Rotation paths and how fast each direction turns (degrees each step):
Each turn is a multiple of 5 degrees from 10 to 175, or 0.
Each row of a path follows its step; steps can be skipped.
Rotation 1:
step 1: [ -4.4   1.0  -1.8  -7.1 -15.9 -13.1 -21.8 -48.5   2.1   0.5  17.9   4.6
 -14.9  11.9  12.9 -20.4  11.0  -7.3  -6.5  -7.6   7.0  33.3 -10.7 -20.4
   5.6   0.9 -16.4 -24.0   5.6 -17.7  19.8  -4.8  -3.7  -5.7  15.9   1.0
  17.7]
step 2: [ 13.9  -4.7 -20.8   9.0  18.1  11.8  -0.2 -13.0  34.9   7.1 -11.2  12.1
  17.9  14.4  -6.3  29.4 -12.1   3.8   4.3   5.0  -9.0  22.2   7.7   9.3
   7.5  27.9   4.1 -11.6  13.3  -0.2  -6.3  13.5 -33.8  -8.3  31.4  -5.1
  -9.2]
step 3: [ 16.2  -7.8   5.6 -38.0 -18.5 -24.6  23.3  -9.6   7.8   9.1   8.0 -10.4
   6.3   9.1  34.1   9.2  -6.6  -4.2 -10.1 -36.4  -5.2   0.7   7.4  -3.7
  -2.6  23.8   2.7 -16.7   2.4   4.8 -17.5  -0.3   3.8  19.3  -1.2  11.5
  22.0]
step 4: [  6.6  18.6 -10.2   7.1 -21.1 -12.7 -12.1 -11.7  -6.8  15.2  -0.4 -28.0
  10.0  -5.0 -27.7  21.8 -25.7  11.5 -17.0  14.9   9.6   0.9   9.3   7.2
  45.5   4.1  -4.4   1.3   3.9  18.9 -13.6  -1.9   9.0 -12.3  14.9  18.2
   5.1]
step 5: [ -1.9  14.2  -7.6 -13.9  -1.8 -17.9  30.6  -7.2  -3.5  22.7  -6.0   0.7
  14.7   4.5 -11.7 -45.8  -0.7 -22.5  26.0  -9.2  -0.5  18.9 -13.9   0.9
  16.0  26.2  15.5  -5.4  -7.2  -4.5  -6.9 -13.0  13.0  -1.5  -0.9   5.6
 -19.9]
step 6: [-13.7  -8.2 -19.7   9.1 -16.2   8.0  -6.2 -26.0 -36.4  15.1   8.1  28.3
 -13.4 -26.4 -22.3   6.0   6.9   0.1   1.0 -11.3   8.1  13.3  13.9  12.1
  -7.0  16.3   0.6  -1.8  -5.1  10.3  -5.5  -4.5 -20.6  12.4  25.3  24.7
  15.7]
step 7: [-26.8 -10.8  -0.8 -10.3  20.6  13.4   2.4   5.2  19.7  -5.9  33.2 -31.2
   0.5   6.1  -0.3 -13.2   4.8  10.6   5.1 -10.8   4.5  41.8  24.9   2.2
  16.1  17.6   2.8  -8.8  -9.3 -22.6 -10.2  10.0  -6.8  18.8   5.2   5.7
 -11.6]
step 8: [ -6.1  -2.2 -12.3  10.7 -18.9 -20.6  -4.5 -19.6  10.7  27.2 -16.7 -11.2
  -7.0  -2.7  -7.6  12.9   8.3 -26.6 -33.9 -24.0  -4.1  -6.2  13.8  10.7
   0.0   5.0  32.3  -0.4   8.4 -25.6   4.3  27.9 -11.7  13.4  -1.1  -8.1
   8.6]
step 9: [ -6.9 -12.9  -4.8 -16.1  12.8  13.6  -8.5  -3.4 -11.6  19.2  -8.5   1.2
  -9.2  33.4 -10.8   6.2 -21.1   3.8   5.0   4.5  -8.9  -9.7  10.6  -2.2
  27.4  23.2 -12.1  10.0  21.1   1.5 -33.7   3.7  21.5  37.1 -11.3   0.6
  -9.8]
step 10: [  3.8  -2.8 -36.0  -5.5 -19.2   3.7  15.2   1.2   7.8  31.2  16.4  -7.0
  -6.2  -2.7  11.9 -27.3  -4.3  -9.6  -4.3   8.2  11.2  -9.2  -1.7 -13.8
  13.7 -10.2  28.1  42.6  -6.1   0.0  -0.4   0.2   3.8  -2.4   0.8  22.2
  25.0]
step 11: [-23.8  18.7   5.8 -12.6  14.9  -3.4 -35.8 -13.0   1.5  15.6  -3.7  -1.9
 -19.6  12.8 -32.8  -8.4  12.1   9.3  26.2  -8.0   7.0 -18.3 -13.2   3.6
  11.6  16.5  -3.7  12.4 -16.5 -25.0 -11.0 -21.8  -7.8  -8.2  18.7   6.0
  15.2]
Directions:
[ 0.0 -5.2 -2.7  3.8  2.3 -6.0 -5.9 -5.2  5.9  2.6  4.7  2.6 -1.9  3.2
 -5.0 -2.2  5.8  1.7 -2.0 -6.4 -7.4 -5.6  8.2  3.3  3.0 -2.6 -6.1 -1.3
 -5.1 13.2  4.4 -8.0  4.0  1.5 -0.4 -4.2  0.0]	145
[ 2.2 -0.6 -8.8 -4.5  3.3  0.1 -7.2 -2.5  4.1 -3.5  5.5  5.4  0.4 -3.2
 -3.3  5.3 -0.8  5.7  6.4 -7.0 -2.1  8.5 -0.2  4.0 -6.5  0.9 -2.2 -2.2
 -6.5 -8.9  6.2  5.7 -5.5 -2.4 -8.8  1.5  1.1]	70
[-2.5 12.6  0.5 -2.2 -5.5 -0.5 -8.1  0.6 11.2 -1.6  3.2 -8.6  1.6 -0.3
 -3.3 -4.9  7.3 -1.6 -3.1  6.5 -2.3  5.4  1.5 -2.3  6.7 -8.3  1.8  0.5
 -0.2 -4.6  4.4  1.7  2.5 -5.9  3.4  2.2  0.0]	115
[ -6.1  -2.6  -1.0   8.0  -2.1  11.0   1.1   1.3   1.5   2.3   5.8   7.3
  -6.0   4.6   2.5  -0.4  -3.5  -1.7  -5.8  -2.0  -6.4   3.8   0.7   0.1
   2.9  -1.8   2.0  -2.3   4.5  -8.4  -0.4   2.7   7.0  -0.7  -1.1 -12.8
   6.8]	45
[  1.5   7.4   1.6  -1.6  -8.6  -1.7 -10.1  -1.0  -7.8 -11.4  -1.5   5.4
  -0.8  -2.5  -0.6   0.0   2.6  -4.2   1.3  -4.4  -2.0  -5.2  -2.1  -4.2
   6.0   2.5  -3.3  -1.4  -3.7  -1.3  -4.6   2.3  -3.7  11.6   2.4  -4.9
   6.3]	140
[  6.2   2.9   3.1  -0.6   5.6   3.6  -6.6  -2.6 -10.8  -0.4  -1.5  -1.1
  -4.3   0.3  -7.2   6.4  -1.3   0.7  -4.5   0.3  -1.9   0.8   5.8  -3.3
  -1.1   3.4  12.3   3.0   4.1   5.2  10.4   0.7  -1.3  -6.6   3.5   0.3
   6.8]	160
[-3.1  5.6 -6.8  0.6 -6.0 -2.0  7.2  7.0 -7.7  2.1 -2.0 -1.8 -4.9 -6.1
 -4.4 -4.5  3.5 12.2  9.1  0.4 -0.6 -2.2 -1.1  1.6  0.8  5.2 -1.7 -1.0
 -4.6 -1.0  2.9 -3.6  7.0 -7.0  4.0 -5.0  3.7]	60
Rotation 2:
step 0: [ -9.0   5.2  27.8  13.1  -8.9   0.9  11.8  -9.3  -4.9  17.7  24.1 -14.3
 -19.8  -5.9 -15.5 -10.7  23.5  -5.1 -12.0 -13.6  13.7   6.9   2.4  -9.6
 -35.1  -4.0  14.9 -15.6  17.3 -10.4   9.0  -1.8  -3.2 -14.4  22.3   5.1
 -12.7]
step 1: [  4.7  -1.5   5.8   9.9 -12.3  -7.5 -13.4 -18.7  18.6   4.5  19.2 -26.2
  -0.6  12.6 -14.8 -34.8   3.5  -2.8   4.5   9.1 -15.0  -5.6   4.6 -10.2
  16.6 -31.1  15.7   6.5 -16.8  22.5  -1.2   9.5   1.1 -27.0   0.9   2.0
   2.4]
step 2: [-10.2   4.6 -11.1   7.0 -12.2  -6.6 -10.5  22.4  11.3  -9.5  -2.7 -11.0
  -7.2   7.4 -25.8  -5.7  39.9   4.1  -6.4  13.6 -17.4 -10.9 -18.1  18.1
 -12.0  -5.8  -3.9 -17.0  11.4  -3.2  16.9  33.5   3.7   3.8  -6.4   6.6
  18.4]
step 3: [ -8.3   8.3 -14.5 -22.9   2.3  21.5  -1.0   1.9  10.5   5.3  21.3   4.2
  12.7 -17.9 -15.6   4.8   3.5  -5.0  13.5 -16.8 -32.5 -12.3 -12.2 -19.5
  -7.5   4.2 -10.6  -5.1 -10.4  32.8  -6.4   4.9  -2.0   3.3  17.9   6.9
  24.1]
step 4: [-24.5  10.5   4.0   8.1  11.9  -7.8 -26.1  28.3   7.1   7.3   5.0  -4.4
   5.1  32.7   5.4  22.6  13.7   5.1  17.0 -21.4  -9.1   6.3  -0.5 -26.2
  -3.5  16.9   4.2  -8.1  12.1  -8.8 -14.9  10.9   1.0 -13.8  14.0  -1.4
  -9.2]
step 5: [ -3.0 -18.7  29.0   2.1   0.3   5.7 -17.1 -13.4   9.5  -0.1   1.5 -16.7
  24.5 -15.6  12.5   1.4  25.7 -19.4  16.6 -20.3 -14.4  -1.8 -11.0   9.7
  31.0  -0.2  -8.0  22.4  11.1  -4.1  -5.5  -1.3 -12.7   4.2  21.8  15.6
  -6.9]
step 7: [  4.5   8.0  -6.5   6.7  11.4   4.6   9.3   0.8   9.5 -17.2  38.8  -3.7
  12.2  13.5  -2.5 -25.9 -23.2  -7.1  -0.2 -19.6 -23.9 -10.7 -23.0   3.6
  13.8 -31.0  19.3  16.3   4.1  -8.7   0.1  -3.1  -7.4   4.4 -10.5  -4.3
   1.6]
step 8: [  0.6   8.5 -12.8   1.6 -18.1  13.1   9.0  15.1   2.5  15.3  26.5 -13.1
  -1.5  28.5   6.4 -10.7  22.7  -4.4 -16.0 -10.2  -5.3  16.0 -14.3  28.3
  -0.9  14.4  -7.1 -26.9   8.7 -21.2  14.1  -6.4   9.2  -2.1   5.2 -10.2
  15.1]
step 9: [ 20.9 -17.4 -19.0 -23.8 -13.0  19.4  11.5 -15.1  13.5   9.6  11.0 -17.3
 -11.4   6.6  -0.4 -20.3  11.5 -14.6  10.4 -20.0 -12.7 -22.3 -12.1 -20.5
  -3.2   9.1  -7.5  -4.9  -4.2  10.4 -24.2   3.9  18.9  -8.2   9.7  -4.8
 -15.0]
step 10: [ -0.5  -4.9   5.2   1.6   6.8 -22.0   7.5  19.9  21.0  -4.9   9.1 -38.7
  -6.5   0.4  -2.6   5.6  13.0  14.0  -2.7   9.0 -12.2  -1.3  13.3  -8.4
 -23.4   9.8  -0.1   6.0  39.0  -9.0 -10.4  13.0   9.5 -26.0   9.9 -13.2
  -2.2]
step 11: [-14.8   2.8  15.7  -3.9  -5.2  -0.1   4.4 -31.9   5.6   3.8  -6.0  -7.7
   3.6 -18.8 -14.8  -2.3   1.3   8.3  13.5 -17.4 -32.6 -12.9  -6.4  17.0
   8.4 -10.9   5.0  16.0   2.9  -2.4  11.6   9.5  18.1 -27.2  32.8   1.0
  14.6]
Directions:
[  2.8   0.5  -4.7   0.7  -2.9   2.3   4.8   2.4   0.2  -0.3  -1.8  -2.4
   4.9  -1.5   4.2  -6.4   5.6  -0.4   6.9  -0.1   3.8  -2.7  15.7   1.7
   0.3  -0.6  -0.5   1.0   0.0  -1.7   1.5   7.4 -11.6  -6.7   3.3   4.9
  -9.6]	80
[-1.2  1.2  0.3 -6.3 -1.8 -7.8  0.2 -6.3  1.0  2.5 -2.7 -4.8  6.4 -3.2
  8.5 11.8  2.1 -1.1 -5.8  0.1  1.6 -3.3 -2.3 -7.4 -3.7  3.9 -1.3  3.4
 -0.4 -6.5 -9.3  1.8 -1.8 -1.8 10.5 -4.6 -3.3]	65
[ 0.4 -4.9  7.2  0.5  7.6  9.5  1.3  5.1 -0.8  2.4  0.4 -8.0 -7.3 -3.2
  7.3 -2.2  1.8  2.4 -2.4 -0.4 -7.7 -2.7 -1.4 -2.4  3.3  0.5  9.1 -6.3
 -7.4 -5.2 -1.5  8.6 -3.3  0.2  3.1 -1.9  6.1]	0
[-1.5 -2.4  8.8  1.8  0.1  7.0 -3.0  5.3  5.0  8.5  1.6 -5.8 -0.4  4.9
  3.6 -0.3 -2.9 -9.4  4.4 -3.7 10.0  4.2 -1.6 -0.9 -8.5  3.3 -6.6  1.3
 -7.8  2.3 -0.7 -1.3  5.8  0.5  0.1  3.0 -6.8]	80
[  1.9  -5.4  -2.8   3.6   6.1  -6.4  -0.6   5.0   1.6  -5.6  -7.3  -5.0
   0.3   9.2  -4.0   4.0  -2.6  -4.0  -3.3  -7.7   0.2  -6.3  -1.8  -3.9
  -0.3  -6.3   1.6   2.4   1.6  -3.9  -5.2   7.4  -1.1   0.2 -13.1   2.3
  -4.7]	135
[ 8.2  3.4 -1.6 -3.2 -1.9  3.9 -0.6 -0.1 -8.3  0.3  2.5 -0.1 -3.0 -9.9
 -6.5  0.8  3.7  1.7 -5.3 -6.7 -4.9 -0.2  3.4 -9.4 -8.1  2.4  2.0 -1.9
 -5.0  0.1 -3.8 -7.2  1.6  1.7 -5.1  9.9 -5.8]	120
[ -2.6   4.2  -9.3  -5.3   4.8   1.7  -5.2  -3.6   5.7   0.0   4.1  -4.0
   2.7   0.1  -3.2  -4.5   1.5  -2.6 -13.1   4.3   7.0   0.3  -5.8   1.1
   0.6  -0.3   6.9   0.9  -8.3  -0.4  11.0   1.1  -4.6   0.5  -1.0  -0.3
  -5.7]	60
